In the rows, 128 means zero.
The same turns and mirrors carry the whole set onto itself, and each row onto the other rows of its family. Which rows share a family with each named row? Give them in list order.
These 25 rows form 5 families of 5 rows each.
q_959: [161 121 135 105 144  81 138 110 146 112 104 101 144 109 170 128 122 143
 107 113 125  98 150 120 136 118 116 113 145 152 145 143  87 143 108 107
 128 121 121 120 115 150 129 124 119 128 104 118 142 146 136]
q_377: [161 139 130 113 143  88 126 106 155 123  92 105 141  89 164 115 125 151
 107 113 138 120 155 134 130 119 111 106 148 119 142 127 102 135 112 102
 133 134 128 122 108 149 118 128 132 110 100 113 141 151 123]
q_532: [118 114 108 150  96 126 107  95 133 136 146 115 153 112 156 138 127 146
  80 155 155 108 144 129 116 128 110 144 162 117 150 118 110  93 121 149
 158 111 148 146 142 139 128 121 117 132 126 115  98  86 130]
q_588: [128 147 135 110 145 163 137 114 121 160 136 116 159 117 110 123 129 103
 154 124 116 141 132 155 179 146 122 127 166 140 130 164 115 157 144 114
 154 128 107 105 121 136 118 149 131 129 150 146 142 129 140]
q_348: [131 142 153 105 161 151 146 115 117 149 131 117 157 125  99 125 114  81
 155 129 114 132 142 147 155 143 121 130 153 141 128 161 131 150 151 132
 150 142 103  90 132 119 103 152 130 133 148 149 131 144 145]
q_11: [131 142 150 109 157 146 147 107 107 158 144 118 145 125 104 138 101  89
 143 128 104 138 144 139 151 156 121 129 156 149 118 157 126 154 147 127
 144 129  89  94 137 130 107 137 128 130 151 153 144 143 141]
q_468: [125 139 139 108  88 159 101 155 110 129 154 137 153 144  98 142 110  89
 145 137 132 127 129 109 112 127 130 116 129 140 115 122 154 139 135 118
 103 125 174 112 186 114 126 111 150 127 113 139 106 131 111]
q_763: [136 113  93 158 106 120 144 125 141 129 116 167  97 154 115 146 142 157
 122 123 122 138 128 126 104 121 107 135  97 109 114  90 103 127 108 140
 103 143 135 142 135 113 147 103 136 154 150 121 131 142 119]
q_319: [152 132 132 102 139  88 141  96 143 105  99 107 130  97 156 111 128 141
 112 111 133 112 156 103 140 123 111 105 139 149 151 146  99 142 115 108
 145 119 123 118 111 170 118 111 123 114 112 122 135 140 126]
q_433: [116 117 114 153  91 130 106 101 124 138 142 105 157 122 150 140 121 144
  81 163 136 106 146 128 115 130 118 142 141 119 152 114 105  87 111 148
 169 113 143 154 150 141 139 124 127 130 121 126 112  89 129]
q_145: [137 140 154 108 156 158 151 105 112 160 133 115 160 138 108 124 118  85
 145 135 117 136 154 155 156 145 131 132 145 152 128 158 104 153 145 128
 139 146  96 103 137 128 104 144 126 122 153 158 130 134 145]
q_845: [118 121 107 167 110 128 127 145 135 142 117 165  94 149 101 136 144 159
 126 139 120 146 125 132  97 134 119 146 120 104 109  98 117 118 100 157
 108 135 128 133 148 100 142  97 120 139 140 116 129 137 112]
q_6: [158 128 134 106 150  90 145 102 146 121 106 104 139 101 155 120 130 133
 102 104 121 101 162 115 147 123 108 122 145 141 146 135  96 139 115 108
 127 123 121 108 108 166 121 123 127 125 102 110 142 145 128]
q_294: [124 138 146 115 105 174 121 153 112 115 143 124 138 151  98 145 106  97
 150 119 130 132 139 118 121 107 138 123 111 135 114 134 140 147 127 110
  94 135 183 116 178 115 124 115 146 119  93 150 115 146 116]
q_834: [117 121 109 156 106 124 133 151 134 146 122 167  99 155 103 138 149 157
 133 134 125 144 127 141  98 128 128 131 109 103 118 104 108 121 101 169
 109 136 134 137 138 110 147  97 127 145 146 145 130 141 114]
q_664: [121 113 126 144  97 133 118 104 136 136 136 107 148 111 137 142 127 151
  78 160 155 110 137 130 103 131 119 144 151 107 167 123 129  82 112 149
 156 103 148 146 140 141 128 127 109 128 128 120 107  93 133]
q_109: [114 128 139 116  95 166 113 146 118 115 139 129 130 139  90 146 114  93
 168 124 130 133 135 113 130 112 132 125 108 139 115 127 146 131 135 109
  85 143 178 108 176 123 128 108 149 116 115 138 115 145 119]
q_738: [125 120 112 158 116 138 145 140 143 147 104 175 103 161 106 146 144 147
 134 121 122 132 113 136 114 130 115 135 114 113 107 102 120 112 113 144
 120 143 123 140 146  82 139  98 142 143 149 124 109 141 110]
q_354: [124 110 104 167 102 132 145 145 147 146 124 160  98 154  92 141 138 149
 126 118 132 145 130 136 100 139 124 155 105 110 119 102 112 119 101 158
 110 152 130 145 139 116 145 102 122 134 138 118 123 140 123]
q_568: [159 116 142 100 136 101 141 103 149 110  94  87 148 100 171 121 127 128
 129 112 150 119 157 113 145 115 122 106 139 137 151 135 107 144 118 112
 124 118 137 110 116 155 118 120 127 105  92 119 129 151 135]
q_971: [118 151 131 110 160 157 141 120 115 157 124 122 138 131  87 126 127 104
 153 115 101 142 145 150 160 150 130 137 140 135 132 157 119 157 137 126
 137 127  80  97 127 125 112 132 123 121 150 157 142 135 137]
q_289: [135 127 144 101 111 171 107 154 102 123 128 130 143 133  96 141 121  85
 148 117 129 117 129 110 141 137 124 110 125 145 108 121 146 133 136 108
  80 137 175 123 169 114 130 111 162 123 100 141 131 142 119]
q_316: [114 123 128 151 118 132 111  98 140 155 146 103 157 119 138 137 126 143
  76 160 142 106 133 138 109 146 114 164 154 122 138 118 105  77 128 146
 166 118 140 142 135 141 133 140 112 129 122 121 108  99 148]
q_460: [127 117 142 109 106 162 110 144 109 116 145 135 138 141 100 164 107  76
 164 123 133 134 135 121 112 116 127 121 106 141 106 120 145 146 142 106
  98 149 175 112 166 116 125 111 133 129 107 135 113 136 113]
q_400: [115 121 109 152 100 137 108 103 147 152 136 113 154 125 138 151 129 147
  94 151 145 109 131 124 104 122 114 150 168 120 146 106 106  61 117 133
 140 124 151 147 142 145 120 119 128 125 118 133  99  92 130]

Same family as q_109: q_532, q_348, q_845, q_6
Same family as q_834: q_959, q_433, q_145, q_294
Same family as q_468: q_763, q_568, q_971, q_316

The same turns and mirrors carry the whole set onto itself, and each row onto the other rows of its family. Which rows share a family with each named row? Give them in list order.
These 16 rows form 4 families of 4 rows each.
q_443: [ 61 114 116 128 130 152 134 143]
q_249: [ 69  91  98 157 137 113 136 109]
q_714: [113 112 151 176 130 104  97 145]
q_534: [ 68  97 123 146 144 144 118 112]
q_108: [103 104 103 127 139  86 133 119]
q_934: [107 126 152 158 121 120 105 169]
q_580: [ 79 130 120 190 122 108  95 115]
q_706: [112 113 128 180 122  82 118 152]
q_671: [103 101 128 124 151 112 109 109]
q_62: [ 75 143 135 169 119 138  90 136]
q_565: [ 66 110  93 139 123 120 153 140]
q_229: [ 98 117 130 104 140 132 118 139]
q_194: [ 98 120 105 108 129 104 140 148]
q_201: [108 128 131 161 113  97 124 178]
q_2: [ 76 142  99 181 107  95 120 138]
q_499: [ 71 155 115 161 103 123 113 159]

Same family as q_565: q_443, q_249, q_534
Same family as q_671: q_108, q_229, q_194

The same turns and mirrors carry the whole set onto itself, and each row onto the other rows of its family. Which rows share a family with each named row? Give them in list order.
These 40 rows form 5 families of 8 rows each.
q_205: [129 137 118  93 156 138 142 160 163 116 152 105 123]
q_465: [146 107 122 132 146 124 133 121 138 144 163 169 142]
q_17: [122 121 125  86 139 157 144 165 169 125 156 112 132]
q_264: [139 107 124 107 157 148 127 125 140 106 179 119 129]
q_981: [118 145 119  87 130 155 152 126 101 137 101 142  86]
q_418: [134 107 113 124 160 147 128 126 132 121 183 122 125]
q_69: [114 117 131  87 126 131 171 129 139 110 118  93 123]
q_983: [116 103 114  78 128 131 150 126 135 114 116  94 145]
q_687: [172 125 121 143 111 148 132 103 117 130 143 156 130]
q_651: [124 127 143  70 118 130 160 143 135 148 101 114 125]
q_958: [159 104 120 134 128 126 134 119 146 143 158 173 127]
q_38: [111 116 126  94 134 137 161 138 137 108 117  88 142]
q_665: [128 153 123 104 129 153 148 136 119 145  97 127  79]
q_562: [119 138 144  85 103 126 159 129 128 157 107 108 128]
q_567: [140 107 118 110 162 162 133 135 137 127 181 121 112]
q_949: [153 133 119 146  99 165 152 118 132 131 134 165 126]
q_672: [136 145 117 106 106 152 147 129 105 144 106 125  76]
q_251: [137 136 116 109 104 149 113 152 118 142 115 163  92]
q_492: [118 102 128  92 123 140 169 126 144 118 112  91 144]
q_922: [141 127 130 109  98 150 120 137 125 154 110 162  89]
q_875: [126 122 118  84 144 145 130 170 155 116 162 113 128]
q_114: [118 147 127 103 116 153 151 131 101 147 105 121  89]
q_968: [126 136 119  96 128 163 145 132  99 147 104 126  76]
q_369: [145 121  97 109 107 147 109 137 114 140 105 166 100]
q_339: [121 113 127  91 156 140 139 166 163 121 147 112 139]
q_65: [138 112 118  88 160 131 137 156 167 122 158 110 130]
q_776: [145 116 121 131 131 122 147 118 137 139 163 173 144]
q_283: [112 115 126  77 102 129 164 130 125 167 114 112 116]
q_774: [139 107 107 113 144 155 133 127 136 135 192 120 123]
q_909: [111 103 127  92 136 118 162 121 146 112 111  96 130]
q_455: [162 117 123 147 111 158 146 109 125 133 121 158 138]
q_58: [107 125 135  84 116 126 165 140 127 166 106 115 117]
q_73: [152 122 119 154 103 157 134 120 116 132 134 157 129]
q_189: [145 125 120 123 102 152 117 149 119 156 109 164 102]
q_226: [164 133 131 144 101 151 136 108 129 150 130 154 132]
q_755: [136 102 123 114 152 148 113 127 142 126 181 122 116]
q_483: [148 117 122 123 151 132 148 114 141 134 161 176 143]
q_101: [137 126 124 116 101 146 100 132 113 146 119 153  90]
q_64: [143 109 121 134 141 115 141 108 143 123 155 166 135]
q_137: [111 125 134  77 106 115 165 131 120 154 109 122 130]

Same family as q_17: q_981, q_983, q_949, q_369, q_283, q_774, q_483
Same family as q_69: q_264, q_687, q_651, q_958, q_672, q_922, q_65
Same family as q_101: q_205, q_665, q_562, q_909, q_226, q_755, q_64

The same turns and mirrors carry the whole set onto itself, and each row onto the other rows of its family. Which rows share a family with each named row? Give them in list order.
These 33 rows form 11 families of 3 rows each.
q_503: [142 100 126 163 131 161 146 119 144 116 132  63 142  96 121]
q_837: [149  96 101 103 135 144 116  93 163 128 160 133  74  92 131]
q_833: [116  83 112 109 169 130 118  98 173 144 169 131 109  91 132]
q_990: [140 103 100 145 149 129 105 104 152 134 159 146  89  96 107]
q_645: [ 94  87 135  96 160 125 147 117 154  81 147  83 135 105 127]
q_993: [138 100 101 133 148 161 122 114 163 146 157 154  99  84 122]
q_808: [139  90 102 102 145 132 111 106 147 152 138 141  94  87 137]
q_547: [104 101 134 120 142 129 165 131 141  63 153  98 110  83 145]
q_395: [122 106  93 124 170 134 137 109 143 146 165 136  83 109 133]
q_626: [112  89 122  83 140 126 142 124 127  82 113  93 119 103 130]
q_399: [100 108 114 112 160 129 166 129 125  83 142  87 109 126 130]
q_904: [130 111 131 160 138 164 153 125 138 150 152  78 113 125 132]
q_609: [105  99 109  97 154 138 154 129 144  60 136 123 116  96 118]
q_146: [123 100 111 131 152 131 136 114 157 123 174 147  85  69 151]
q_427: [139  86 158 154 123 180 141 121 144 121 125  82 127 103 125]
q_5: [128 117 102 119 140 140 118 105 154 145 154 159  97 102 128]
q_423: [131 105 150 167 118 161 149 129 152 131 161  87 114  81 150]
q_576: [111  79 128  98 155 140 145 117 138  61 125 118 111 100 122]
q_143: [156 103 140 138 104 173 135 110 157 130 145  71 106 108 129]
q_216: [122  90 151 147 136 160 134 117 168 149 156  70 140 104 131]
q_908: [133 106 142 155 116 180 151 137 148 117 137  81 136 101 119]
q_453: [143  80 115 128 152 158 115 101 158 144 147 152  90  85 129]
q_506: [116  94 142  94 136 101 125 121 173  75 140 110 104 104 111]
q_419: [141  97 137 124 131 119 105 108 188 142 155 130  92  93 117]
q_946: [115  93  96 110 164 126 148 111 139  63 134 103 124  90 118]
q_500: [132 100 169 140 109 133 126 126 176 115 139  74 120 109 114]
q_792: [113 104 116 119 147 116 136 123 134  58 137 107 112 109 100]
q_623: [145  95  88 141 158 144 122  97 160 146 154 131 107  77 125]
q_95: [123  98 120  86 129 139 149 112 145  61 136  86 100 109 125]
q_726: [104 119 120  94 136 129 150 122 137  67 130 115 118 119 124]
q_826: [141 111 144 173 117 154 128 124 141 118 140  79 124 112 103]
q_429: [132 125 146 153 104 168 142 123 146 134 136  87 130 121 126]
q_727: [143  94 144 138 110 161 132 123 137 147 120  73 126 103 134]

Same family as q_626: q_808, q_727
Same family as q_146: q_547, q_423
Same family as q_95: q_837, q_143
Same family as q_506: q_419, q_500
Same family as q_623: q_503, q_946
Same family as q_833: q_645, q_216
Same family as q_453: q_427, q_576
Same family as q_609: q_993, q_908

